A state moves one step at a time under one of 6 hidden systems, and each row is a state written as 18 numbers. Each run below is a few steps of one system.
E, path 1:
[[ -4  -4  19  -6  -3  -5  20  -9  -4   2 -19   2  22 -14  18  -9  -3 -15]
 [  0   8   4  -3   5  -2  14   9   1  -8 -27  -2  23 -24  -7  -9   8 -12]
 [ 11   4  -1   3  -6   1  13  18  22  -3 -21 -14  20  -7 -17  -7  21   3]
 [ 16 -12 -12   8   2   0   4  14  14   2  12 -22  13   5 -23 -15  22  -4]
 [ 25  -7  -5   4   7 -15   7  12  -7  -2  29  -8  -3  22 -12 -14  20   5]
 [ 24  -8  16  14 -14 -20  12   0 -18   0  28   0 -11  20  16  -1   8  -2]
 [ 14   4  14   0 -11 -20  25 -15 -22   6  17  11  -1  -8  23   5 -11 -19]
 [  0  27  25  -7 -15  -4  26  -7  -6  -5  -6  21  17 -25  15  -3 -16  -8]
 [ -4  24  13   8 -15   8  12   5  11 -12 -21   1  24 -48 -15  -2  -7 -10]]
Q, path 2 (9 x 18):
[[ 26  35   0 -43 -15 -42  16  -3  21  12  -6  16   5  -7   4  -5  -7  11]
 [ -7  14  32  16 -46  29  23   7  28   1   3  18  28  -4   8 -14  -3   4]
 [  7   8 -26 -25   2  15  15  -1   0  20  26   8  24 -28 -27 -12  -9 -45]
 [ 25  13   2  -9  -9  12 -16   2  25  -5  25 -11   6   3 -45 -27  32  35]
 [  2 -21  -9  50  -7  -5 -12  29   9 -15  26 -26  -1   8 -20 -19  -1 -32]
 [ 35  -3 -43  -1   5 -27   2  17  -7  19  25 -17 -35  21 -12  33  11   5]
 [ 12  -2  26  33 -50 -13 -27 -17   7  -1   9  -7 -43   8  20  23  -9  29]
 [-11  32 -11   3  -9 -26  14   3  -2  -3  -6  17 -16 -31  15  33 -54 -23]
 [ -2  50   9 -18 -12  39  21 -11  -4   3   0  31  -1 -24  -6  29   0  51]]
R, path 3 (9 x 18):
[[-13 -13 -41  18  29   5  21  32 -13   2  22  -3  -7  15  -4  18 -16 -32]
 [  9 -23 -12  13  -6  29  12  17  27   9   7 -30  25  10 -31 -16  36   3]
 [ 23 -36  11   5   5  -1 -25 -33 -32   7  41 -15 -12  11  -2 -24  18 -18]
 [ 32  18 -21  -8 -24 -38 -23  21  19   6  40   9 -22  33 -12 -10  -7   1]
 [ 15   2  25  15 -71  -4 -12 -18  34  16  -9  -1  -5 -14  14   8 -10  -1]
 [ -6  19 -12 -20  -4 -14 -23 -26  -8   7 -13   7 -11 -54  -7  14 -41 -32]
 [-24  48 -13  -6   0  29  40   6  20  -3  18  22  15 -34 -19  13 -30  16]
 [-36 -20   8  52  17  47  20  11 -21 -23   2 -11  16 -23  -4   4  -5 -29]
 [ -6  -8 -19   7  54   5 -11  25  -1 -31  18 -23  19  -1 -51 -43  25  -4]]
D, path 4, 9 rows:
[[ -9 -33  -3  27  32  -7  24  10 -22 -10   0 -22  -6  21  20   8   6  -5]
 [ 20 -12  -9 -32 -11  10  -4 -19   1  30  -1  -1  -3  19   1   6  28  23]
 [-15   7  25 -15   2 -27 -16 -24  -8 -11 -14  16  -8  -2  27 -11 -25   5]
 [  5   2 -20  -3   2  -2  30  11 -17  16 -14   8  -1 -12  12  36 -12 -25]
 [ -5  24  12  -8 -28  21  14   4  35   2 -25   8  20 -16  -8   4   6  27]
 [-31  -9   0  10  24  15 -10   8  -6 -18 -15   2  25 -16  -9 -26 -14 -35]
 [ 18   6 -38  -1  12  -4  -2  43  15   0   4  -5   1  21 -34  -3  21  -1]
 [-11 -26  24  18   3  -3 -11   1  11 -15   0 -13  -2  39  15 -26  16  27]
 [  8 -34 -17 -17  11  -1 -21 -15 -31  24  15   7 -18  32  17   2   5 -24]]
Y, path 5:
[[ -7   3 -24  -3   1  18  -2  14  24   7   1  -3  14  -8 -24  -5  -2 -12]
 [ -5  11 -20  16  13  -2 -11  24  -5 -12  10   3 -22   9 -14  13  -7   5]
 [ -2 -19   4  19   5  -2 -10  12  -5  -7 -27 -15  -8  17   3   9  19  11]
 [  3 -14 -23 -14  -1   4 -16  -6  18  20 -11 -17  -2   4 -14   1  10   6]
 [ -4   1 -19 -16   8   5 -27 -10 -12  11  13  14 -21  13  -1   8  -8   2]
 [ -4 -10   7   4  -5  21  -9  -5 -26   5 -22  16  -5   6  17  15   8  -6]
 [ -8   4  -4  -4 -17  33   6   6  15  11 -17  10  18 -10  -6   4   3  -7]
 [-20  13 -23   9   7  15  -5  24   9  -8  10  11   3  -1 -17   0 -18 -11]
 [ -1  -4  -7  35  11   4  -1  30  -9 -17  -9 -10 -12  10  -7  16  10   3]]
R, path 6:
[[  9 -19  -1   3   4 -27  20  -4   1   1  22 -18  11  -1   5 -21  -6 -28]
 [ 31   6   0  -2 -18 -22  20  11   7   4  17  -3  12  -7  -9 -14   7 -22]
 [ 25  -2  11  13 -23 -24  18 -11   1   5  13 -21  -4 -23  -2   5   0 -11]
 [  7   3 -12  -6  -2 -30  16  -6  12   6  16 -13   6 -25  -3  -6 -21 -27]
 [ 11  12   2   1 -15  -1  34   2   8   5  17   1  25 -28  -7  -4  -9 -22]
 [ 11  -3  -1  25   0  -3  23   2 -11  -6  16 -19   8 -33 -15   4  -1 -25]
 [  6  -5  -9   8  12 -15  20   2  11  -9  30 -24  15 -15 -23 -23   0 -15]
 [ 17  -6  16  13 -10  -8  17  -1  -2  -4  36  -7  19  -3  -3 -33   4 -23]
 [ 31   5   7  16 -16 -33   0  11  -2 -12  19 -12  -3 -12 -16 -15   3 -23]]
Y, path 7 (9 x 18):
[[  9 -21  17 -14  -6   3  12 -22  -2  16   6  -5  13  15  16 -14  16   5]
 [ 14  14   0 -28  -4  -4  -4 -16  -6   7  13  15  12 -18  -8 -19  -3 -14]
 [ -3  21  12   1  -9  -5  18   1  -9  -5   4  24   0  -9  18  10 -19  -4]
 [ -6  -3  21  17  -8   6  27  12   4 -10   1   2  23   3  10 -15   3  -7]
 [ 13   9  -6  10  -2 -12  13  15  17  -9  12 -13  12 -16 -24 -14   1  -7]
 [  8  11  -1  10   3 -33   0   6   9 -16  11 -10 -15   4  -5  -2  -5  18]
 [ 11 -24  14   4   2 -24  -5 -17  -4   1  -2 -20  -9  15  15  -9  11   6]
 [ 20  -7   5 -24 -14  -9  -6 -32  -1  18  11  -6  -4  -5   1  -7  10   5]
 [  1  10  14 -22 -10   1  -6 -29 -12   8  11  24   0  -8  15  -8 -19  -4]]
G, path 8 (9 x 18):
[[  9 -29   3  27  18   5   5  15 -43  -7 -19  -6  -4  11  11  12  25 -20]
 [ 19 -15  -9 -23  12   5  18 -15  -9  23  -1 -16  -5  14   4  17  35  32]
 [-20 -17   9 -28  34 -10  17 -35 -24   5  10   7   8   5  31 -15 -14  -4]
 [ 10  16   1 -22  -9   0  14 -10 -24  17 -26  26   4 -26  17  23  -9 -23]
 [  3  23  17 -20 -18 -18  31  -3  32  -2 -33  -2  24 -20   7  -4  -1  22]
 [ -4   1 -19 -11  16 -26   8  21  19  -7  -9  -5  32 -14 -17 -34 -13 -43]
 [ 15  13 -14   8 -17  16  15  56  12   1   1  22  19  30 -14  -6  20 -12]
 [  6 -47  15  28 -16  -1   7  10  13   6  -1 -26  10  44  18 -16  28  -2]
 [ 22 -38 -31 -17  -5   3 -13 -20  -6  41  42 -12 -14  27  -1   1   7 -22]]
G, path 9 (9 x 18):
[[ -8  11  -3 -17 -20   6 -17 -19   9  16  -7  15 -18   0  12  19 -18  19]
 [-27   9   7  -2  -6  -4 -15 -16  21  -6 -22   1   0 -23   5   0 -31   4]
 [ -8  26 -18  -4  -5   0 -26  18  20 -12 -21   5   2 -22 -28   0 -13  -8]
 [-11  13  -3  21   2   5 -16  38  24 -24 -17   1   2  15 -19  -9   4  16]
 [ -8 -31 -19  29  15  10 -28  26   0  -7 -10 -21  -7  25 -17  -3  17 -10]
 [  0 -24 -19   2  13  27 -25   2 -10  13  12  -2 -21  41  -5  10  24  24]
 [-20 -32   6  -3  16  14 -17 -36 -22  11   3   0 -24  22  31  10  -7  17]
 [-10   0  -6 -26   2   5 -20 -42 -18  22 -18   8 -24 -23  13  32 -20   7]
 [-25  37  10 -28   2  -5  -6 -20  16  -7 -31  19   0 -32   5   8 -29  30]]
D, path 10:
[[ 13 -12  13 -14 -17  36   6 -20   4  19  -9  -6  15  -5  -6  -1  37  23]
 [-10   1   5 -17  15 -25 -32 -17  -2 -16 -10   2   3 -15  -2 -29 -19 -17]
 [ 10   2 -26   3  15 -23  35  24  -7   2   6  -5  -4   9   1  17  -4 -10]
 [  4  -5  27  -1 -18  19  17  -7  10   6 -12  -1  14   7  11  -3  25  29]
 [ -8 -14  -2 -14   5  -3 -23 -16 -11   2 -13   3   7 -11   3 -18  -9 -31]
 [ 15  18 -21  -7  -1 -26  15  25  12   2   4   6  -4   9  -5   7  -5  -1]
 [-10 -10  25  18 -11  15  18   1   3  -3  -8   0  14   8  16  -5   8  10]
 [  6 -12 -12 -13  -5  11 -20  -5  -7  13  -4   4   5  -4 -10  -9   6 -27]
 [  5  19  -2  -1 -10 -24  -2  17  20 -10   7   4  -7  10  -4  -7  -9   8]]
E, path 11:
[[ -3 -12   5  11 -14   3  13 -12   1  10 -39 -17   1 -28  10  29  -3  -9]
 [-14   2 -11 -37  15   6  11 -11  21   9 -12   2  30 -12 -10 -20  -1  -1]
 [ -7  -4   6  18  14   6 -17  27   4 -28 -16  -6  10   8 -18 -26  18   1]
 [ 25 -18 -21  15   2  -8   0  14  -1   8  -7 -29 -17   9 -16  23  29  11]
 [ 11 -24  -6 -18  -4 -14   5 -12  12  20  31  -5   1  38  12 -17   4   3]
 [  2 -11  11  12  16 -13  -1   4 -41 -14  19  15  -4  20  19 -17  -5 -26]
 [ 18  18  16  -1 -19 -13  22   2 -25   4 -21  20 -10  -8  25  30   1   2]
 [ -8   5  13 -13 -34   3  13 -14  24  16 -18   9  23 -23  16  -4 -20 -25]
 [-16  26 -15 -11  20  11   6  21   5 -16 -12  12  29 -32 -30 -17  -7 -24]]
Q, path 12:
[[ 15  14  -1 -11   8 -26  28  19 -15   0  13  20  -3  27  15   0   2   4]
 [ 21  -6  32  10 -41   8   9 -13 -10  11 -14   4   3  -9  20  10  17  -3]
 [ -8   5  -6 -21   1 -20  22 -21  19  10   2 -10  18 -36  -1  -9 -26 -16]
 [  3  29  11 -11  -3  13  22  12  10 -11  29  24  15  14  -7 -24   3  26]
 [ 19  -9  11  24 -17  21  -4   8 -16  -1   8  -3  16 -17 -16 -15  20 -38]
 [ 21  -7 -27 -12  12 -23   6  -4  18   7  13 -39   0 -14 -30  -2  12   6]
 [  4  -6  11  31 -11 -11  -2   9  13 -12  38  -6 -16  35   7 -12  -2  21]
 [ 28  -1 -10  16 -16 -24   3  14 -28   6   6   6 -21   1  10  22  -5 -36]
 [ 20  17   7 -11 -29 -10  10 -23  14  15 -11 -12 -19 -23   2  33   3  33]]

Which system made each run below?
path 13, 2 rows:
[[ -2  34  -2   9  -3  10 -18  23  31 -25  15   1  13 -15 -49 -31   5  16]
 [-12 -32  -3  44  34  -2 -10  19 -15 -30  16 -30  -2  12 -20 -23  12 -15]]

D
path 14, 2 rows:
[[-10   4  -3 -12   0  12  -7  10   6   8 -24  16  -2  27   9   9  10  25]
 [ -6 -28 -10   6 -10   9 -29   1   1  11 -16  -4  -4  10   4   1   1 -26]]

E
path 15 (2 x 18):
[[-24 -16 -32  -4   8  48 -10  -1   1  27  -5   8 -20  30   4  36   3  25]
 [-21 -29 -33  -4  13  50 -36   1  -1  23  -8   3 -12  31  -9  14  15   6]]

R
path 16:
[[ 11   0 -16   0  11   5  -7  12  -6  -2  31   2  -4  14 -22 -11   9  -4]
 [ 21  -8   1  22 -14  -9 -22   7  -4  -3   0 -15 -16   4 -14   1  19   1]]

Q
path 17, 2 rows:
[[ -5 -14 -18  27  16  23  -9  26 -28  -8 -18  -4  -2  -6 -13  15  14 -29]
 [ -2  15 -17   8  -4  22  -2  26  27  -1 -30  -7  -6  -1 -23  25  17  36]]

Y
path 18 (2 x 18):
[[ -3  28  -1 -20  -3 -13  -3  25  23 -10 -34  19  13   8  -2  -9  -1  12]
 [-15 -17 -17  14  10 -11   3  33  20  -5 -33 -10  17  14   2  -7  -1 -25]]

G
path 19 (2 x 18):
[[ 13  19  28   3 -18   1  -3 -19  -6 -12  57  12   1  -6  -5 -31  -8   5]
 [  7  29  17  24  -4 -19   6  -7 -18 -26  23  -1 -19 -34  -7  11 -22   4]]

E
path 20 (2 x 18):
[[-21 -13   2   0  -6   8 -14  -8 -14   6 -25  15   3  -3  24   5 -19 -30]
 [ 10  14  -7 -17 -29   1 -12   1  27  15 -30   1  -4 -10  -7  16   4  14]]

G
path 21, 2 rows:
[[ -8 -23 -26  -5 -11  13  10  -2   6  33  -5   0   7   1  13  16 -18 -38]
 [  5   7  12 -22 -39  21 -11 -15  25  20  -4  16  12   7   4 -10   4  17]]

G
path 22, 2 rows:
[[-13  -6   9 -14  15  10   8 -10  -9   0 -13   9   7  15  14  -5   8  20]
 [ -4 -20  12  10  -3  -4 -17  -7 -10  -2 -28 -10  -2  -3   7  -2   8 -11]]

E
path 23 (2 x 18):
[[-11  22  21 -20 -19  22  -2 -25  -5   9  30  40 -13  23  24  -2 -15  37]
 [-20   2  17  25 -12   3 -41 -19 -22 -15  -9   9 -20 -29  11   8 -35 -28]]

E
path 24:
[[ -7  25   2 -10  -7 -12  15 -10  18  -2  -2   2   5 -28  -1   1 -22   6]
 [-22  10   9  13   5  21   8   0  12 -18   1  -3  16 -23 -13 -12  -6   5]]

E
path 25, 2 rows:
[[  3 -19   4   7 -17  10  -6 -18  -4  16  30  -2  -6   6   5  -5  -4 -10]
 [ 11  11  21  11 -16  14 -17  -9 -15  -9   8   9  -2 -18 -10  -3   9   0]]

Y
path 26 (2 x 18):
[[ 23  -2   3 -10 -21 -24 -14  -6  -3  11   2   4 -10  13   9  -3   4 -11]
 [ 16  15  -3 -11 -27 -18   0  -6  16  16  -8   2 -12  -8   4  19  -9   8]]

R
path 27, 2 rows:
[[ 12  -8  -1 -11   7 -13  -1 -15  14   3  36 -17  -3  15 -12 -22   8  24]
 [  1 -16  16  28  18 -17   3  -6 -23 -20  32 -11 -15  15  11 -13  -2   2]]

E
